Here are some points, one per row:
array([0.9, 0.8, 1.5, 0.4, 0.4, 1.4, 1.4, 1.3, 1.0, 0.9, 1.5, 0.5])
array([1.1, 0.9, 0.8, 1.2, 0.8, 0.7, 0.8, 1.2, 0.8, 1.0, 0.8, 1.0])
array([1.1, 1.0, 0.6, 0.5, 1.0, 0.3, 0.6, 0.8, 1.0, 0.3, 0.3, 1.2])
array([0.7, 1.1, 1.5, 0.0, 0.7, 1.3, 0.9, 0.9, 1.1, 0.8, 1.5, 0.6])
array([1.1, 1.3, 0.4, 0.6, 0.5, 0.6, 0.8, 0.4, 0.8, 0.4, 0.6, 1.4])
array([1.2, 0.8, 1.2, 0.7, 0.8, 1.1, 1.1, 0.8, 0.9, 1.2, 1.0, 0.7])
array([1.2, 0.5, 1.3, 0.7, 0.0, 1.1, 0.8, 1.0, 0.0, 1.1, 1.1, 0.9])
array([1.3, 1.2, 0.9, 0.6, 0.8, 0.9, 0.6, 1.0, 0.5, 0.5, 0.7, 1.3])
array([0.6, 1.2, 0.9, 1.3, 1.6, 0.9, 1.1, 1.3, 1.5, 1.1, 0.9, 0.8])
array([0.6, 1.1, 1.1, 1.0, 1.4, 1.3, 1.5, 0.9, 1.6, 1.4, 1.4, 0.4])
array([0.7, 0.8, 0.4, 1.3, 0.4, 0.7, 0.5, 0.7, 0.8, 0.8, 1.1, 1.4])
array([0.6, 1.3, 1.1, 0.5, 1.0, 0.9, 1.0, 1.5, 1.3, 1.2, 1.0, 0.9])
array([1.2, 1.0, 1.0, 0.7, 1.0, 0.9, 0.9, 1.2, 0.9, 1.0, 0.6, 1.0])
array([0.4, 1.5, 0.3, 1.0, 0.5, 0.9, 0.6, 0.4, 1.3, 0.0, 1.1, 0.4])
array([1.0, 1.1, 0.5, 1.1, 0.9, 0.8, 0.8, 1.0, 0.9, 0.3, 0.8, 0.8])
array([0.9, 0.6, 1.1, 1.1, 0.9, 1.2, 0.9, 1.3, 0.8, 1.4, 0.9, 1.0])
array([0.6, 0.8, 1.1, 0.7, 0.7, 1.2, 1.2, 0.8, 1.3, 1.3, 1.4, 0.6])
array([0.9, 1.2, 1.0, 0.9, 0.8, 1.2, 0.4, 0.7, 0.6, 0.6, 1.0, 1.0])
array([0.9, 1.2, 1.1, 1.1, 1.3, 0.4, 1.0, 1.1, 1.1, 1.0, 0.9, 1.2])
array([1.0, 0.6, 0.3, 1.3, 1.2, 0.5, 0.8, 1.4, 0.0, 0.8, 0.0, 1.4])
array([1.1, 1.1, 0.8, 1.6, 1.3, 0.7, 0.3, 0.8, 0.6, 1.2, 0.6, 1.1])
array([1.0, 0.9, 1.0, 1.3, 0.9, 0.7, 0.8, 0.8, 0.8, 1.0, 0.8, 0.9])
array([0.3, 1.6, 1.0, 0.9, 1.0, 1.0, 1.2, 0.9, 1.7, 0.9, 1.3, 0.7])
array([1.1, 0.7, 1.1, 0.3, 0.3, 1.4, 0.9, 0.8, 0.3, 1.0, 1.0, 0.5])
array([1.4, 0.4, 1.1, 1.2, 1.1, 1.0, 1.4, 1.3, 0.5, 1.3, 1.1, 1.0])
array([0.6, 0.3, 0.8, 1.2, 0.8, 1.8, 1.4, 0.5, 0.6, 1.4, 1.2, 0.0])
array([1.2, 1.2, 0.5, 1.0, 0.8, 0.6, 0.6, 1.1, 0.4, 0.4, 0.5, 1.5])
array([0.9, 1.5, 0.9, 1.0, 1.3, 0.5, 0.9, 1.2, 1.5, 1.0, 1.0, 1.1])
array([1.2, 0.5, 1.3, 0.7, 1.3, 1.0, 1.4, 1.5, 1.2, 1.5, 1.1, 0.6])
array([1.1, 0.7, 1.0, 1.1, 1.3, 1.2, 1.1, 0.8, 0.7, 1.2, 0.8, 0.9])
array([1.4, 1.0, 0.5, 1.3, 0.8, 0.7, 0.7, 0.6, 0.8, 0.8, 0.7, 1.5])
There is one direction along which these points spread out most. How far along it is each point below, from 0 to 99? The average is 50, and the first point in the table lies past the average.
array([1.0, 0.8, 1.1, 1.1, 1.2, 0.8, 1.1, 1.0, 1.0, 0.7, 1.1, 1.0]) 51
array([0.5, 1.0, 1.0, 1.0, 1.0, 1.0, 1.1, 1.1, 1.2, 0.8, 0.7, 0.7]) 55
array([1.4, 1.3, 1.0, 0.9, 0.9, 0.8, 0.4, 1.2, 0.9, 1.0, 0.8, 1.5]) 37
array([0.9, 1.3, 1.0, 1.1, 0.9, 0.8, 0.4, 1.0, 1.1, 0.9, 0.8, 1.0]) 43
array([1.1, 1.3, 0.0, 1.4, 1.4, 0.0, 0.5, 0.7, 0.8, 0.4, 0.5, 1.3]) 16
array([0.4, 1.0, 1.2, 0.9, 0.0, 1.0, 1.3, 0.5, 1.3, 1.0, 1.5, 0.4]) 70
array([0.6, 0.8, 1.1, 0.7, 1.2, 1.4, 1.2, 0.3, 1.4, 1.2, 1.3, 0.4]) 73
array([1.6, 0.5, 1.2, 0.5, 0.8, 0.9, 1.2, 1.1, 0.8, 1.4, 1.0, 1.1]) 57
array([0.8, 1.0, 1.2, 1.1, 1.4, 0.9, 1.2, 1.3, 1.1, 1.4, 0.7, 0.5]) 62
array([1.2, 0.8, 1.3, 1.0, 1.0, 1.3, 1.3, 1.2, 0.7, 1.0, 1.1, 1.0]) 59
array([0.9, 1.0, 1.1, 0.5, 0.6, 1.2, 0.6, 0.8, 0.6, 0.6, 1.4, 0.7]) 55
array([0.6, 1.1, 1.2, 1.0, 0.8, 1.4, 0.9, 0.5, 1.3, 1.1, 1.5, 0.7]) 67
array([1.2, 0.6, 1.2, 0.9, 1.2, 0.9, 1.0, 1.4, 0.7, 1.0, 0.9, 1.0]) 52
array([1.0, 0.8, 0.5, 1.5, 1.4, 1.1, 1.1, 0.4, 1.0, 1.0, 0.4, 1.5]) 38
